In the rows, 128 means zero.
One turn moves each row of this set onto another row. After a few examples, where does it send each row asked below?
mebi: [ 92 119 135 113 119 110 127  98  96 155 146 134]
godi: [132 148 161  95  93 122 150 119 138 108 161 146]
pesi: [132 129 162 149 121 113 128  94  79 123  82  98]
gad: [147 128 169 149 116 165 176 113 139 110 130  99]
Depak: [149 152 151 109 129 129 169 141 119 106 152 160]
Rodov: [138 152 142 154 150 116  91 114 145 118 152 122]
zezu: [142 151 155 167 116 125 109 104 150 145 156 124]
safa: [129  91 142 114 100 114 141 136  76 121 108 124]
sogap: [159 121 167 147 123 161 161 141 143  96 122 116]
ligi: [121 137 162 153 117 127 122  92  91 133  90  84]
karu: [133 138 148  88 125 122 135 138 133  81 154 141]
rup: [123 147 142  76 126 125 137 122 145 101 146 141]
menog: [120 133 176 156 122 124 123  77  93 135  95 109]
fevi: [150 173 148 156 147 116 125 116 129 136 152 151]
zades: [167 146 163 164 146 152 166 129 122 111 121 127]
moso: [144 172 162 162 139 123 110 102 153 125 136 122]
kuzep: [150 110 151 137 137 169 153 133 145 101 112 102]
lunu: [ 97 128 116 134 135  94 119 106 104 154 122 121]
pudon: [146 154 153 152 138 122  86 106 155 126 126 125]
zetor: [125  99 155 108  86 129 142 137  84 114 104 113]
kedil: [150 126 160 147 149 157 149 125 135  83 119  95]
libu: [102 128 123 121 129  95 122  99  85 150 130 115]
kaze: [124 149 141  96 124 123 149 132 146 112 167 146]
voz: [123 131 160 149 126 117 142  97  96 115  70  99]
Bomim: [122  97 141 109  97 106 140 143  93 114 101 138]
Zeri: [127  84 166 121  92 135 147 128  87 120 109 131]
vozu: [ 98 130 125 114 111 103 111 110  95 155 140 116]

kedil turns into karu
Zeri turns into mebi
moso turns into sogap
And these:
rup turns into pudon
Depak turns into fevi
safa turns into libu
ligi turns into zetor
lunu turns into voz
zezu turns into gad

One turn moves each row of this set onto another row. After a few examples, where does it send each row asked below?
rila: [103 135 102 105 148 111 133 128 108 103 113 153 181 137 105 113]
vevi: [ 63 129 115 152 141 141 167 148 106 149 100 106 116 136 145 103]
zod: [ 76 147 111 153 160 145 164 128 122 153  89 103 107 115 114 113]
Vamut: [ 89 140  97 108 133 117 134 120 111 113 127 162 173 141 102 108]
ruz: [ 78 140 112 137 161 108 164 151 123 152  83 112 116 116  86 101]
fofa: [ 66 108  93  80 152 106 115 131 158 123 122 117 157  94 161 101]
fek: [ 76 116 134 127 130 118 177 156 125 155 130  87 130 116 117 105]
kazo: [110 152 109 126 151 124 152 137 140  71  68 140 148  97 150 124]
soze: [111 119  93 143 117 159 148  98 152 147 131 153 147 135 108  99]
mav: [ 95 133 129 144 130 139 151 155 180 105  76 140 167 107 161 121]
gebas: [ 66 121 114 135 144 104 166 169 105 147  94 114 126 140 116  93]
memi: [ 53 124  91  74 137 111 128 137 169 111 116 133 151 102 150  98]
rubi: [135 122 142 129 146 114 172 127 147 113  93 148 118  59 125 123]
Galor: [ 95 119 122 121 141 106 179 145 120 148 125  88 114 107  98 101]
fide: [110 102 152 126 119 113 171 157 129 113 109 151 143  88 172 119]
kes: [102 110 123 108 153 110 113  91 107 125 107 145 126  96  84  99]
gebi: [ 90 138 123 123 153 121 175 128 109 136 123  82 115  97 106 117]
tolog: [126 104  86 125 126 136 150 116 100 112 127 144 144 154 132  92]
feged: [ 72 122  73  77 136 127 138 114 143  99 122 127 121 104 166  91]
takit: [105 154 109 121 160 120 145 138 145  88  59 162 149 119 144 113]
Podob: [110 118  83 125 116 140 149 105 107 120 135 156 146 148 124  92]
molob: [126 104 149 119 132  88 173 159 143 117  99 157 136  77 128 109]
Pas: [126  97 110 150 114 123 168 159 180 116  79 146 137 118 146  88]
lises: [ 91 113  68  95 132 135 145 106 180 123 117 125 102  97 143  81]
rati: [ 92 142 108 127 135 139 134 111 156 142 121 161 178 126  88 114]
folip: [131 123  92 126 146 115 161 138 137  90  63 162 121 132 145  85]
Vik: [103 138 118 130 146 143 131 121 163 139 108 147 183 124  91 125]
Norof: [102  94  73 100 151 120 131 102 172 135 120 112 114  87 146  84]
kod: [ 71 135 137 126 143 130 171 140 115 144 129  81 131 105 128 121]
zafi: [ 59  90 115  80 153 100 116 136 126 115  91 134 124 132 115  93]
Zuno: [ 65 109 119  96 167 123 110 114 166 133  82 129 118 110  92 109]
los: [115 137 151 137 133 122 170 123 145 108  95 139 120  78 174 130]
vuba: [126 114 145 124 126  78 177 150 153 116  92 151 123  88 140 103]
fazu: [ 80  96  93  96 148 108 120 127 191 146 120 116 145  88 137  90]
kazat: [125 106 101 150 124 166 148 105 156 148 123 141 148 138 118 102]
fiki: [ 78 120 142 125 149 151 108  85 120 134 114 137 142  93 123 121]
pofut: [131 137 142 129 143  96 173 123 151 108  87 144 113  69 138 119]
nogil: [121 120 147 136 135 139 172 125 132 108 104 142 123  69 168 131]
pivug: [ 98 140 124 141 145 143 147 145 181 117  62 160 158 124 154 112]
dadi: [ 72  94 117 117 153 163 120  98 162 141  94 118  98 117 131 107]
vafim: [ 67  77 111 102 136 138 123 117 124 121 103 125 102 141 153  90]
rokub: [110 114 155 133 115 101 173 152 147 115 102 146 133  96 178 115]
miva: [ 75  85 145 134 117 144 116 111 126 151 128 142 147 120 141  97]
zuna: [ 74 116  87  89 134 119 136 127 203 137 113 132 135  93 126  87]
Nezib: [ 98  72 127 117 121 103 124 117 114 142 122 149 131 122 106  76]
Kamul: [141 118  89 132 137 109 169 138 140  80  71 143 119 108 135  90]
muba: [123 108 106 146 129 136 162 147 174 122  70 160 129 138 154  84]
zise: [ 86 107  77  87 154 117 125 107 138 111 124 111 128  93 168  96]

soze turns into rati
fiki turns into kes
And these:
zod turns into ruz
folip turns into muba
Kamul turns into Pas
rubi turns into molob
zuna turns into memi
fofa turns into zise
Zuno turns into zafi
rokub turns into los
Galor turns into fek
kazat turns into Vik

One turn moves each row of this set onto another row. After a few examples, where does it send each row asked below?
mub: [ 74 197  68 148 109 191 144 165 143 152 110 126 102 161 129  62  88 100
 105  42]
zilup: [104 198 121  87  80 147 131 160 155 124 119 173 123  97 106 100 154 134
 117  91]
Seto: [107 189 118 127  78 158 123 121 161 132 135 182  99  88 129 109 153 114
 121 102]
vun: [ 78 162  85 129  84 177 138 170 157 141 124 155 117 157 118  76  83  87
 104   9]
Koges: [ 95 166  97  91  99 191 154 175 192 132 114 190  97  83 124 128 122 132
 134  83]
nid: [ 95 196  46 153  85 202 131 135 117 124  99 153  93 169 145 113 107 105
 111  52]
Toge: [ 42 213  98 116 121 173 132 184 137 154 116 159 137 165 129 127 120  75
  91  75]
Nade: [ 63 190 113 122 143 204 135 174 143 155  97 139 131 149 121 137 106  99
 115 117]
tuboz: [105 175 108  73  58 171 126 146 163 131 139 180 134 133 107 100 131 126
 148  94]
fakop: [110 177 125 117  93 157 143 154 185 131 116 176  96  78 118  90 118 137
 114  82]
mored: [ 80 175  76 154  91 190 131 136 131 119  97 195  96 163 144 158 101 100
 108  52]
Nes: [ 63 178 121 131  98 171 142 125 177 161 150 182 102 103 114 106 149 111
 152  96]
suf: [ 88 150  84 124  92 207 126 162 152 154 138 114 124 131 112  75 116  70
 123  43]
nesil: [ 96 146  77 138  91 205 138 136 118 113  87 165 105 150 102 148 122 127
 141  51]
nilib: [ 61 226  63 127 124 191 145 180 118 140  87 143 114 165 133 118 121 106
 100  73]

Seto turns into zilup
mored turns into Toge
And these:
nilib turns into mub
nesil turns into Nade
tuboz turns into Koges

One turn moves each row of this set onto another row. After a few examples, where does it send each row asked below?
seton: [137 100 168 104 106 123  66 157 144  96 192 125]
Til: [140 119 147  93 128 134  49 146 160  96 211 126]
Saro: [118 154 112  86  86 119 107 104 141 122 154 102]
Nitiz: [163 127 119 112 107 121 118 122 174 113 131 162]
Zalod: [115  96 113  68 133 117 116  91 143 105 146 159]
gesul: [153 148 162 113 117 137 100 129 126 100 180  93]
Bavi: [134  91 140 128 140 116 104 120 185  93 163 167]
nok: [114 167 142  82 164 119  97 130 146  99 178 178]
nanev: [136 165 131  86 157  96  80 147 132 107 197 157]
dud: [102 116 115  94  93  87  73 141 122 131 178 133]
vefun: [121 107 135 132 131 103 136 106 160 105 143 154]
bodi: [145 130 127  80 132 138  64 153 166  96 215 149]
Defug: [129  94 126 102  96 113 108 123 182 107 129 156]
Mas: [105 130 175  96 144 101 102 150 114  99 173 159]
vonup: [119 167 135  70 157 122  95 126 153 101 178 177]
vaz: [165  95 132  87 117 147 112  95 157  94 150 125]
Kelub: [ 65 126 133  74 116 101  96 118 144 106 163 139]
Vup: [116 142 114  93  97  87  86 130 122 122 178  97]
Rurib: [149 138 133  75 126 146  59 134 185  95 196 146]
siz: [111 162 132  76 160 114 103 142 132 102 194 172]
puze: [169 100 121  78 140 148  91 105 169  97 167 158]
neki: [155 134 162  99 111 149 104 144 146  88 189  99]
Liv: [ 76 128 156  83 141  98  96 129 119 101 176 136]
gim: [135 124 137 106 121 113 132 121 166 105 123 173]
selu: [ 70 123 132  71 117 102 108 133 126 105 176 130]
Sudom: [141 113 108  99 114 112  99 127 183 114 140 182]
pafel: [127 146 109  93  89 119 112 125 124 122 176  96]
veti: [154 154 151 120 108 114 113 137 104 119 167 117]
Zavot: [122 159 113 100  89 118 109 108 134 124 157 101]
Mavoz: [157 148 164 106 117 119 100 140 128  97 181  92]
tiru: [ 85 132 155  79 137  83  96 139 122  98 177 132]
fatan: [148 140 127  87 128 141  54 137 182 100 202 148]
nup: [141 103 110  82 112 128 124  84 139 110 140 130]
puza: [142 108 122  71 157 130 108 100 153  97 157 180]
ralus: [156 152 119 104 131 110  68 151 130 124 197 164]
Delop: [131 165 125  91 163 113  78 138 130 113 198 164]
Pege: [165 117 125 142 129 120 117 110 176 107 158 153]
Mog: [ 69 133 137  63 121 105 102 114 147 104 158 143]
Gov: [144 101 149 104 118 127 112 133 187  93 135 170]
nifa: [133  89 118 132 107 109 108 107 178 110 154 137]
kob: [129 110 103 125 135 101 107 109 172 116 159 175]
fopos: [110 139 109  98  96 103  84 119 120 129 178 100]
Bor: [153 144 163  94 103 154 103 122 162  90 169  98]
Gafa: [147 124 148  88 127 116  53 154 158  93 208 123]
puvak: [148 135 171 103 106 149  96 128 161  85 172  98]

Bor turns into Rurib
ralus turns into Mas
neki turns into bodi
And these:
Gafa turns into nanev
fatan turns into nok
gim turns into Defug
Bavi turns into kob
Liv turns into fopos
puza turns into Zalod

One turn moves each row of this set onto another row. After a few examples, where does it send each row asked below?
gabar: [168  96 175 133 101 133 117 105 191 168 144 131 129 120 149 145]
zugot: [172 121 137 201 167 121 172 146 187 121 138 115 130 136 102 178]
Zure: [142 120 112 136 155 140 107  99 164 151 154 182 136 105 113 151]
moli: [207 123 159 192 163 135 166 132 178 162 141 129 126 144  90 148]
zavaf: [162 137 145 167 128 120 104  85 157 119 138 168 118  98 119 182]
lidu: [188 174 130 172 117 142 158 102 182 159 128 139 147 117 102 105]
vana: [141 135 136 161  98 127 134  84 186 127 145 170 129 120 101 195]
mip: [183 146 143 163 123 141 146 104 175 143 119 128 157 104 129  90]
feror: [141 140 166 122 142 130 153 141 219 142 182 158 148 124  93 140]
zurir: [151 117 114 140 135  99 123 126 204 164 157 117 107 130 148 183]
lig: [169 125 137 166 132 134 137 107 119 165 156 120 120 139 107 108]
fuma: [110 117 107 161 118 139 156 120 141 131 135 121 153 130 104 135]
biz: [185 157  97 171 140 101 161 117 199 148 143 101 117 132 134 126]
gaka: [147 134 151 126 165  88 127 148 210 129 126 138 146 108 117 151]
Burap: [170 148 138 187 120 129 145 104 121 154 159 120 113 138  94 133]
mela: [122 119 108 173 121 113 149 119 138 120 121 104 139 130 116 150]
kenu: [163 162  94 178 156 114 153 128 184 119 150 109 131 108 138 127]
getaz: [121 107 116 151 112 150 162 115 147 154 153 122 151 146 105 117]
gez: [158 134 166 132 133  81 148 137 229 132 137 128 132 131 111 165]
gopu: [143 160 107 180 133 142 166 124 189 103 169 120 145 105 131 125]
paf: [190 171 114 172 116 121 172 106 202 165 142 121 128 139 108 122]
Niset: [150 106 137 189 162 132 175 149 192 110 139 117 147 131 109 172]
sek: [179  95 166 170 157 164 165 133 179 153 139 139 159 132 100 119]
Gorav: [169 124 145 155 110 142 159 107 191 126 139 109 155 116 148  91]
fofen: [157  85 156 168 157 162 171 142 185 133 137 132 167 127 108 132]
Musub: [135 115 165 143  89 162 139 111 199 149 185 148 139 120 127 161]
Kisaz: [149 126 129 144 127 152 128  88 178 156 194 183 121 125 103 157]
mim: [118 139 140 158 129 163 119 125 174 130 179 158 144  91 124 167]
puv: [143 124 120 182 110 101 155 112 145 128 132  95 117 144 117 159]
gafug: [173 169 188 153 148 109 128 133 188 128 152 156 133 102  91 150]
Tana: [159 144 132 190 105 113 158 105 138 141 153 106 108 150 100 156]
Koba: [135 125 119 150 160 121 101 134 173 136 155 134 126  91 151 168]
lidul: [195 128 146 200 165 121 167 137 180 143 140 120 120 142  96 168]
kar: [133 149 150 129 165 119 135 149 202 129 151 162 156 102  96 144]
Luva: [168 122 181 118 144 110 140 135 217 147 177 138 130 131 119 127]
guk: [147 136 131 166 106 148 174 115 201 111 167 113 152 119 139 113]
tivu: [181 107 152 151 132 108 102  85 165 135 156 147 101 116 143 163]
fizi: [139  99 123 134 103 114 136  87 205 145 137 152 129 137 123 183]
ramev: [144  89 144 176 157 148 175 147 191 113 139 122 162 128 113 153]
dobu: [150 103 129 149 123 142 149 109 136 168 156 117 134 149 115 102]
Kez: [163 170 140 166 121 135 116 110 172 178 135 168 129 104  92 176]
Vebu: [171 105 147 140 117 127 128  83 188 152 192 153 101 138 131 160]
filut: [198 109 169 178 159 152 165 129 177 166 140 138 142 140  89 128]
dom: [162 165 180 148 123 100 152 131 219 131 155 147 131 125  86 170]
bol: [179 131 163 149 131 127  94 108 162 172 116 149 131  96 128 147]
det: [153 150 125 155 107 120 141 113 209 181 162 144 113 137 105 194]
Lobar: [182 138 190 133 163 100 119 135 192 138 156 141 126 108 118 129]
Betu: [145  92 111 124 142 113 111  95 183 153 128 156 131 119 136 160]

Lobar turns into gez
biz turns into guk
And these:
zurir turns into Musub
fofen turns into moli
fuma turns into lig
vana turns into Zure

One turn moves each row of this set onto another row. After a few examples, where does it send each row asked below?
res: [ 88 131 144 102 136 112 150 137 148 115 139 157 129]
rolog: [131 134  97 142  77 100 100 112 133 110 133 148 140]
bugaz: [162 136  90 135  77 141 107 126 111 124 132 131 107]
zol: [133 110 177 108 112 176 130 107 140 126 126 119 121]
rud: [133 166 174 104 102 141 112 112 152 139 133 134 132]
vizo: [155 126 101 138  99 113 108 143 110 157 111 163 106]
tofa: [142 102 112 158 131  99 137 146 114 167 125 152 130]
peti: [138 122 100 133  96  98 117  87 117 129 135  93 132]
Dor: [120 126 168  99  99 160 122  94 146 135 138 123 149]
Gir: [135 150 180 104 114 138 110 101 130 143 129 118 102]
nutib: [125 114 140 174 141 126  88 127 132 137 150  98 131]
nelu: [117  74 137 151 136 130  88 133 116 154 119 125 130]
rona: [107 133 150  83 134 119 164 140 145 132 120 136 140]
diten: [143  95 107 168 129 118 153 130 119 142 155 114 144]
tudim: [104  98 155 106 126 160 155 128 152 108 133 143 138]
tili: [157 105 119 146 127 118 149 111 115 148 106  83 129]
Lop: [145 124 115 158  95 121 120 153 139 117 103 171 143]
Kide: [131 145 112 151 132 124  97 147 141 102 151  95 110]
nodat: [106 163 160  99 128  98 122 119 135 136 137 141 107]
lifo: [124 169 163  94 124 115 137 141 151 137 122 143 127]
letu: [128 123  94 114 120 127 100 164 131  97 120 120  98]
geti: [103 105 152  88 118 146 155 112 143 131 129 123 155]
vuvi: [153 116  94 155  97 145 134 117 118 114 160 100 130]
Tebe: [162 105 129 162 126 132 148 153 128 140  86 131 136]
suku: [119  79 108 113 123 131  95 156 114 130 100 139 110]

letu turns into Kide
tili turns into Tebe
res turns into nodat
And these:
rud turns into Dor
vizo turns into bugaz

